One turning vector, and how many ticks it has turned
The counts run from 0 to 323.
[137 118 146 127 143 128 100 101 147 121 138 135  88 150 110 131  85 145
 136  92 108 123  94  92  60 120 111 157  65 117 103 133 128]  2
[118 108  98 121 142 140 110  78 123 139 103 145 108 134 108 149  87 154
 181 132 136 109 108  95 141 153 139 160  68 105  80 126 149]  183
[ 96 142 116 126 170 128 150  80 132 149 173 155 101 102  99 120 112 173
 153 129 112 131 120  79  85 108 104 151 102 126  99 146 149]  202
[120 158  88 120 142 106 134 100 158 125 102 149  98 181 128 146  87 156
 130 120 116 105  79  99 118 131 143 170 105 126 105 174 106]  262
[116 132 135 114 118 131 125 121 155 150 145 120 107 122 102 151  77 150
 176 144  92 114 114  73 146 131 145 156 109  75  85  98 166]  170
[123 113 136 117 116 102 138  87 162 150 137 129  86 101 164 143 145 159
 154  91  66 125 104  94 124 112 130 136  87 138 103 110 175]  307
[127 154 125 105 114 113 138  62 111 112 166 165 103 132 135 166 112 147
 166 153 106 145 102  81 153  78  93 132 137 118 111 155 136]  225
[145 103 168  98  82 138 130  83 146 127 150 121 104 113 128 135 133 171
 175 126  80 164  91  92 122  93 107 141 110 112 112 130 143]  35
[141 153 149  98 104 134 124  89 166 150 120 145 123 141 146 121  98 160
 139 114 110 144  94 103 114  96 154 172  66 106 144 145 164]  284
[119 125 166 146 112 113 125  67 138  94 138 155 119 136 130 159 130 154
 132 125 111 123 101 115 122 128  73 153  85 111  69 119 174]  114
[142 141 106 161 126 100 159  93 155 120  86 130  92 166 124 175  76 145
 141 112 122 121  92  90 129 118 126 171  96 145 108 150 123]  253
[148 151 150  99  99 143  96  71 117 126 136 159 111 154 148 117 114 151
 139 124  92 128  91  90 116 105 120 156  75  82 119 147 136]  288
[ 84 128 139 128 147 119 174 114 194 136 133 109 130 133 154 148 125 159
 170 135 113 108  77 107 108 137  98 148 100 146 110 155 159]  133
[134 140 122 149 108  96 153 105 170 127  94 126 103 143 129 175  91 145
 177 125 121 110 101  69 148 107 140 163 106 163 117 123 138]  245
[111 104 121 115 113 119 139  88 159 147 110 125  94 111 172 133 156 164
 173  99  80 109  87  89 134 117 134 142  79 151 111 120 151]  309
[124 101 121 122 101 113 116  85 117 102 134 129  77 136 129 161 135 164
 179 121  78 146  83 106 148 134 103 134 136 125  68 134 113]  49
[ 97 131  90 127 175 128 116  75 112 133 137 166  91 119 111 138  93 156
 161 123 117 116 115 103 108 143 122 146  79 119  71 139 148]  192
[ 93 135 146 147 137 139 183 116 169 137 127 100 126 143 151 153  88 142
 173 132 105 144  78 109 107 131  94 145  91 125 131 162 156]  141
[123 175 113 126 148  91 145 113 176 140 142 146  87 154 123 138  76 155
 111 103  93 127 101 105  90 115 147 167 105 122 106 159 139]  267
[153 169 162 110 114 129 111 100 160 144 151 144 109 140 137 119  88 148
 141 115  97 144 105  90  92 101 148 165  70  99 133 139 164]  282
[ 75 146 121 126 120 140 135 120 129 135 112 127 105 132 125 143  71 145
 183 148  77 112 100  86 150 132 154 143 102  80  97 107 145]  167
[135 150 141 121 133 120 141  67 120 129 173 157 110 119 133 158  93 143
 180 142 123 172 114  93 129  83 101 134 105 132 129 152 169]  218
[109 136 140  73 139 127  93  90 150 126 173 153  96 128 146 119 107 155
 156 118  82 146  93 124  72 111 131 121  91 116 106 152 144]  18
[102 116 115 125 114 151 145 100 137 145  90 122 120 130  98 138  89 164
 167 140 105 106  98  77 156 131 141 169  87  84  97 111 140]  174
[111 165 120 120 111  94 131  90 131 108 146 161  96 128 147 170 107 135
 191 151  96 113 106  78 158  88 126 124 133 145 105 125 140]  232
[105 135 163  98 108 137 123  92 134 123 161 139  94 108 134 108 119 162
 164 122  59 152  93  99  85  92 111 119 103 109 113 135 132]  26
[109 131 125 117 108 121 118  70 116 125 121 152  84 122 170 126 145 149
 150 107  55 106  94  93 132 116 120 127  84 121  97 118 136]  303
[ 89 121 137 139 125 109 135  70 156  99 104 150 129 138 161 165 124 150
 152 129 123 113  88 134 133 137 102 141  72 141  81 132 175]  118
[ 98 143 127  98 115 129 145 119 143 140 161 121 107 140 116 152  83 150
 153 149  73 125  95  92 152 122 123 146 139  55  86 128 147]  162
[ 65 164 117 131 125 131 110 100 134  94 130 161 118 164 113 127 109 180
 138 142 118 156  69 127 133 110 149 170 119  95 102 153 128]  87
[127 150  89 118 140  98 142  99 177 133 106 143 103 174 127 154  88 160
 126 113 125 110  82 104 122 125 145 175 107 132 103 172 118]  261
[103 121 156 136  95 131 126  68 151  95  96 150 142 142 135 145 137 169
 146 138 133 114  84 112 144 118 108 165  72 122  97 121 168]  110
[121 131 178 134  99 119 112  84 163 108 141 147 134 125 118 150 126 162
 152 132 127 131  99 107 130 112 113 170  81 114  90 103 195]  107
[ 88 139 115 135 164 130 168  81 146 151 148 149 111  94 110 120 105 174
 159 125 123 147 119  94  93  97 120 150  88 146 121 146 163]  204
[130 107 127 141 129 130 141  90 137 152 123 129 100 118  91 157  72 154
 153 116 112 135 125  90 133 136 129 166  78  89  81 106 172]  179
[125  99 124 129  99 106 125  88 127 111 146 124  71 132 126 167 132 162
 167 115  75 156  91 111 140 130 102 132 140 125  65 132 120]  50
[116 127 163 150 109 121 116  67 127  89 132 154 125 144 127 153 133 151
 139 135 116 113  92 108 124 128  72 151  80 109  71 122 161]  113
[100 149 125 119 131 118 118 108 169 113 156 148 119 156 105 146 104 184
 132 129 130 180  79 135 128 109 149 181 126  98 100 161 160]  84
[117 116 131 129 135 139 108 103 140 115 102 132  95 160 113 124  95 153
 139 103 110 100  81  86  72 120 120 161  62 120 108 135 107]  0
[107 118 151 149 116 105 146  67 159 106 123 145 122 130 141 169 120 156
 126 119 115 133 100 133 125 128  91 146  77 130  77 124 190]  116
